In the data rows, the value 128 means zero.
Here are some numbered points:
(33 203 141 175 155 116 187 153 109 123 81 115 170 97 138 121 142 74 119 111 127 103 200 109) 0
(125 79 104 125 106 125 120 106 157 124 217 146 148 217 109 139 103 151 112 90 144 204 54 154) 1
(238 51 118 70 121 125 102 123 152 124 100 80 96 144 100 164 110 172 151 140 146 93 103 169) 2
(62 186 123 123 135 113 175 165 125 161 110 213 143 98 151 73 152 108 93 115 124 97 143 110) 3
(168 149 139 97 147 109 155 177 112 155 23 137 89 33 147 102 151 141 123 160 134 20 193 114) 4
(185 135 154 107 154 139 37 112 112 141 133 136 68 99 92 125 121 119 163 188 120 142 103 118) 5
(189 78 133 133 121 144 78 86 132 96 157 48 112 164 100 182 102 140 163 141 131 162 111 150) 6
(190 73 135 122 121 148 82 89 134 95 142 46 130 158 102 181 106 146 170 139 122 157 109 147) 7
(116 195 153 140 135 147 89 123 87 143 130 178 86 58 161 80 157 102 132 183 93 117 155 80) 8
(186 80 135 129 122 143 78 88 130 95 157 48 111 168 101 183 103 144 161 139 130 163 107 151) 9
(172 121 142 127 128 148 22 94 116 146 204 180 79 112 117 101 123 142 143 178 108 195 64 101) 10
(51 144 102 134 105 121 216 139 144 113 131 140 183 186 153 134 138 114 93 65 133 119 144 146) 11
(31 207 144 171 153 114 187 152 109 124 87 114 168 97 139 124 143 78 117 110 126 105 198 108) 12
(96 98 123 163 126 132 138 103 143 93 168 61 180 197 103 176 99 124 139 89 139 192 108 149) 13
(133 136 141 150 129 141 169 122 108 80 53 15 142 108 146 177 136 104 155 135 119 64 222 132) 14
(127 192 158 128 152 129 135 148 93 134 43 110 105 35 147 116 156 102 144 170 109 54 209 96) 15
(35 201 144 165 152 118 188 152 111 124 80 111 181 94 139 122 143 74 123 109 123 103 200 105) 16
(176 83 130 139 104 153 50 71 131 108 226 106 110 170 120 147 107 154 147 144 114 210 69 131) 17
(128 138 144 142 127 142 173 123 108 82 49 17 140 110 147 178 138 111 155 133 117 64 213 134) 18
(238 49 117 75 121 124 100 124 149 124 103 84 91 146 99 166 109 173 149 140 150 95 104 169) 19
(212 102 129 88 126 126 43 125 129 170 172 208 55 103 118 86 125 165 124 173 130 143 67 118) 20
(211 98 128 87 128 127 46 127 129 169 166 208 57 102 118 86 125 165 126 174 129 141 64 119) 21
(174 121 143 127 128 148 23 95 116 146 203 179 79 115 117 100 123 139 143 177 109 195 65 102) 22
(99 100 122 168 125 128 136 101 143 94 177 61 178 199 102 175 98 122 137 88 140 194 112 150) 23
(177 81 127 144 104 154 52 71 131 108 224 107 111 170 118 146 106 152 148 144 115 212 71 129) 24
(169 123 141 133 129 148 26 98 114 146 202 182 69 117 117 100 123 141 141 179 111 197 61 102) 25
(50 145 127 181 129 124 209 131 126 87 99 40 199 149 142 167 125 101 128 83 132 124 192 133) 26
(110 152 138 150 96 172 124 80 107 85 145 83 126 140 166 151 147 106 149 145 85 141 157 110) 27
(98 97 123 164 126 131 139 102 142 93 172 59 182 198 103 174 98 120 139 90 141 193 109 150) 28
(34 203 142 170 155 116 188 153 110 123 80 112 175 95 138 121 143 75 121 111 124 104 200 107) 29
(192 76 134 128 123 143 80 88 132 94 155 49 120 167 100 179 102 139 163 139 129 161 112 149) 30
(60 186 124 120 133 113 174 165 125 162 105 211 142 95 153 78 156 115 94 114 123 98 137 109) 31
(127 184 156 128 155 131 139 152 93 132 37 111 107 35 146 117 156 105 145 168 109 51 203 98) 32
(127 123 118 91 158 103 127 161 153 162 107 187 130 146 79 114 118 112 119 116 156 121 92 150) 33
(187 78 137 127 120 144 79 87 133 96 155 46 117 165 101 182 104 143 164 142 128 161 108 148) 34
(52 138 100 131 104 125 220 141 146 114 117 136 190 179 154 134 141 116 99 66 129 115 139 144) 35
(64 181 120 127 136 114 173 167 125 162 105 216 140 99 150 71 152 104 94 117 130 100 141 107) 36
(123 192 157 135 155 128 136 151 92 133 43 110 94 38 146 117 154 101 142 172 114 52 209 97) 37
(189 74 136 123 121 147 81 89 134 95 148 47 123 162 101 180 105 143 166 139 126 159 108 149) 38
(117 123 114 117 133 120 90 134 143 165 192 233 107 156 105 88 119 137 106 125 141 183 45 127) 39
(226 54 114 86 99 137 59 97 148 134 192 144 82 166 116 135 112 183 135 145 131 163 53 146) 40
(172 126 141 134 128 145 22 93 117 147 212 179 71 116 117 100 121 138 139 178 113 198 67 102) 41
(23 204 137 179 135 132 149 130 108 132 159 172 158 118 151 97 145 85 107 117 109 162 145 92) 42
(181 126 114 55 90 147 153 131 131 127 64 144 77 117 173 129 164 152 125 144 107 27 151 145) 43
(212 98 126 90 126 128 45 127 129 170 164 209 56 98 118 87 126 166 127 175 130 140 65 118) 44
(214 100 129 84 127 128 43 125 131 169 164 206 64 99 118 84 126 165 127 173 127 141 67 119) 45
(82 131 111 139 129 104 238 163 139 108 58 72 177 146 140 155 127 115 109 74 154 65 195 157) 46
(34 155 123 189 109 138 179 105 125 94 174 91 190 173 153 147 128 105 116 84 115 178 146 120) 47
(188 78 134 130 122 144 80 88 132 95 154 48 114 165 100 183 104 143 164 140 129 162 108 148) 48
(127 139 143 146 125 141 171 122 111 83 50 14 138 106 148 180 139 111 155 133 117 65 215 133) 49
(60 181 121 126 136 113 175 168 123 161 106 215 137 99 152 76 152 109 93 116 128 99 140 109) 50
(50 146 128 179 127 124 210 129 125 88 101 41 200 149 142 169 125 101 127 82 132 125 190 132) 51
(115 195 153 142 135 147 89 122 92 143 126 179 86 56 160 84 160 107 131 181 90 113 154 80) 52
(35 200 140 174 156 117 187 155 110 122 80 114 172 98 137 122 141 70 120 111 128 103 201 108) 53
(82 173 130 115 150 99 206 183 126 150 37 142 157 76 140 108 150 113 108 109 138 50 187 121) 54
(32 205 145 165 152 116 189 151 110 124 82 113 174 95 140 124 144 82 119 109 122 106 197 103) 55
(52 150 128 179 126 124 208 126 127 88 104 40 203 150 142 168 125 100 127 80 130 125 192 134) 56
(82 169 126 125 153 100 206 186 125 147 35 147 149 80 138 108 146 110 106 109 143 50 188 124) 57
(83 173 127 121 152 99 205 184 126 148 39 143 155 80 139 106 147 108 107 109 141 48 191 125) 58
(34 153 125 186 108 140 177 105 127 94 170 89 197 169 154 148 129 107 118 84 113 178 146 117) 59
(114 195 152 147 135 148 89 123 90 143 125 181 81 55 160 85 160 109 130 181 92 114 152 80) 60
(170 146 139 98 147 107 153 179 110 155 26 138 83 36 147 101 150 139 123 161 137 21 192 115) 61
(163 156 134 98 132 123 117 160 109 168 81 204 64 46 159 72 157 145 113 172 119 62 146 99) 62
(229 99 135 69 148 113 72 149 129 164 95 163 63 85 101 106 123 153 137 173 144 84 109 137) 63
(63 186 121 126 135 111 170 164 126 162 110 216 140 100 151 75 153 108 91 113 125 101 142 110) 64
(61 183 120 131 137 112 175 168 123 160 107 217 132 102 150 77 152 110 90 115 129 100 139 109) 65
(35 196 142 168 155 120 190 156 108 122 73 115 177 94 138 123 143 79 122 110 124 101 195 106) 66
(22 200 138 177 135 133 152 131 108 131 150 174 160 117 151 97 146 89 110 116 108 162 143 91) 67
(51 147 127 181 126 124 208 128 125 88 103 41 203 148 142 168 125 101 127 81 131 124 193 132) 68
(62 180 123 118 133 115 175 167 127 161 98 212 147 95 152 79 157 115 96 111 121 97 136 109) 69
(176 78 128 140 103 154 54 73 130 108 221 106 111 171 119 147 106 153 149 145 115 213 69 128) 70
(99 97 124 158 124 131 139 102 144 93 169 57 188 195 103 175 100 121 141 89 137 190 109 151) 71
(95 97 121 166 125 132 139 102 146 94 168 58 180 193 103 177 99 122 140 90 140 194 109 148) 72
(80 179 129 123 149 95 204 182 124 151 46 145 149 80 140 109 149 111 103 108 141 50 192 123) 73
(238 48 118 69 121 128 102 124 152 123 95 81 104 142 100 163 110 171 152 138 146 93 104 168) 74
(51 140 97 142 107 124 219 139 147 114 125 141 180 184 152 133 137 112 94 66 137 118 141 146) 75
(187 128 152 108 157 140 40 116 111 138 128 139 71 102 91 123 120 115 163 187 121 140 104 121) 76
(226 98 135 68 148 115 75 152 129 165 88 164 61 82 102 107 125 157 138 174 143 83 106 134) 77
(96 97 119 175 111 139 110 89 139 103 228 109 160 202 117 148 101 134 126 100 130 233 74 133) 78
(137 70 104 115 126 113 157 131 164 114 131 88 169 201 93 168 100 136 128 81 159 138 101 178) 79
(81 175 125 129 152 97 203 184 125 150 40 146 143 81 139 108 146 106 103 110 147 50 191 125) 80
(174 121 141 133 130 148 22 96 116 144 205 182 75 118 115 98 120 137 141 178 112 195 67 105) 81
Which three points above are nearest to each new point by angle? Their numbers follow each, nearest first.
(135 67 103 110 124 116 159 131 167 115 120 87 176 196 93 172 104 143 131 79 156 141 98 172) 79 71 13
(79 132 112 139 130 105 238 164 140 108 54 72 176 144 140 155 129 120 110 75 153 64 193 154) 46 26 51
(121 117 115 105 134 122 89 135 146 165 185 230 122 156 104 87 121 134 110 124 134 180 43 128) 39 25 20
(80 176 127 128 153 96 203 185 123 149 44 148 141 85 138 105 144 105 102 110 149 52 192 124) 80 73 57
(135 73 105 115 125 111 156 130 163 115 137 89 162 205 94 168 100 137 124 79 163 146 98 176) 79 71 13
(125 75 101 128 106 128 120 107 160 124 209 148 146 214 110 140 103 151 114 91 147 202 49 153) 1 78 70
(34 153 121 195 110 138 177 107 124 92 173 95 185 178 152 145 126 102 114 84 120 180 146 123) 47 59 56
(229 52 112 88 100 138 60 98 149 133 188 144 85 165 115 134 110 177 135 143 133 161 55 152) 40 70 17
(126 76 103 120 104 127 120 107 159 124 207 146 154 215 110 142 105 155 115 88 140 201 50 154) 1 78 70
(164 157 134 96 132 122 116 159 109 168 85 203 66 46 159 72 158 143 112 172 118 60 147 102) 62 61 4
(100 99 118 175 108 138 105 85 141 106 232 108 164 200 118 149 102 135 126 98 128 235 77 131) 78 1 23
(191 115 110 56 91 148 151 131 130 125 72 145 86 120 170 123 161 136 127 146 110 23 155 151) 43 61 4
(98 96 118 172 109 141 107 87 141 104 226 109 166 199 118 148 102 134 129 99 128 233 74 133) 78 1 23
(99 97 125 157 122 132 138 100 145 93 169 57 193 192 104 176 101 124 142 87 133 190 112 149) 71 13 28
(49 142 101 133 104 124 219 140 148 115 120 134 183 178 155 136 141 117 97 67 130 113 139 145) 35 75 11
(35 195 141 170 155 119 190 156 111 121 71 115 174 97 138 123 143 77 121 109 125 102 195 108) 66 29 53
(134 70 102 120 128 114 159 133 165 113 127 91 163 201 92 169 99 139 127 81 161 140 100 175) 79 71 13
(227 50 111 85 100 140 63 99 150 134 183 142 86 164 115 132 110 179 140 146 131 161 53 149) 40 70 17
(228 50 113 81 100 140 61 98 149 134 184 141 90 162 115 134 112 181 139 144 129 160 52 148) 40 70 17
(227 53 113 87 101 137 60 98 148 133 191 144 83 167 115 133 110 177 135 145 133 160 54 152) 40 70 17
(124 191 159 133 155 128 136 151 90 132 45 114 97 38 145 115 154 99 141 171 114 53 210 98) 37 15 32
(81 131 113 137 130 104 236 163 141 109 55 68 179 144 140 157 130 119 110 74 151 64 192 157) 46 26 51
(225 55 115 86 99 136 60 96 148 134 194 142 83 165 115 135 111 182 134 145 131 161 53 151) 40 17 70
(96 97 119 173 111 139 109 88 141 103 228 109 163 201 118 148 101 133 127 99 129 232 75 134) 78 1 23
(223 56 114 87 101 137 61 98 147 134 191 144 77 167 115 135 111 182 133 145 132 161 50 152) 40 17 70
(119 120 115 112 133 119 88 133 143 166 195 230 113 157 105 88 119 135 107 125 140 184 45 128) 39 25 81
(135 71 105 109 123 114 157 129 167 115 127 87 175 197 93 173 103 142 129 78 155 142 99 173) 79 71 13
(24 200 138 174 136 134 153 132 108 131 147 172 168 112 151 96 148 94 113 115 102 158 144 89) 67 42 12
(118 121 116 110 133 121 91 134 143 165 190 231 115 157 105 87 120 135 107 125 138 182 43 129) 39 25 81
(109 157 143 143 97 168 122 78 104 85 153 84 131 140 167 154 149 114 144 140 81 141 156 111) 27 59 47
(122 118 114 113 133 120 89 134 143 164 191 231 115 160 105 86 118 131 107 125 140 185 45 128) 39 25 81
(224 49 112 85 100 141 63 100 150 134 180 143 82 162 115 136 112 183 138 145 131 161 49 149) 40 70 17
(136 73 105 119 126 111 156 130 163 113 137 90 163 206 92 169 98 137 123 80 162 146 102 174) 79 71 13
(226 51 112 86 101 139 62 99 148 133 184 145 84 165 114 134 112 183 137 144 129 160 52 149) 40 70 17
(129 71 100 127 107 129 118 108 160 123 206 147 153 214 109 140 102 148 116 90 143 197 52 158) 1 78 70
(99 102 124 168 126 128 134 101 142 93 180 60 177 200 103 174 97 121 135 89 142 195 113 150) 23 28 13
(224 51 116 81 102 140 64 100 147 132 189 142 85 168 114 131 109 177 136 147 133 161 50 151) 40 70 17
(180 116 110 59 94 149 156 135 131 125 59 145 76 118 170 128 162 145 127 148 111 24 151 145) 43 61 4
(166 153 134 94 128 123 116 159 109 169 82 201 72 42 160 73 159 145 116 171 116 60 147 101) 62 61 4
(123 80 104 124 105 125 119 106 159 124 216 144 148 215 110 140 103 152 112 89 143 203 52 155) 1 78 70
(226 48 113 79 101 143 62 100 150 133 176 142 92 159 116 134 113 183 141 145 127 156 51 150) 40 70 17
(100 98 119 169 108 141 107 85 142 104 228 107 173 197 118 149 103 134 129 97 124 231 76 133) 78 1 23
(35 154 123 193 110 137 179 106 125 93 177 93 187 177 152 144 126 102 114 84 120 182 146 120) 47 59 56
(97 97 118 174 109 139 109 88 139 104 228 109 163 200 118 149 102 134 127 99 130 233 73 134) 78 1 23
(86 143 130 165 132 135 74 100 127 136 233 183 138 165 110 105 113 113 121 125 121 231 65 112) 78 39 41
(62 185 118 137 137 110 171 166 124 161 115 218 127 103 150 75 150 105 88 116 133 104 143 108) 65 64 50
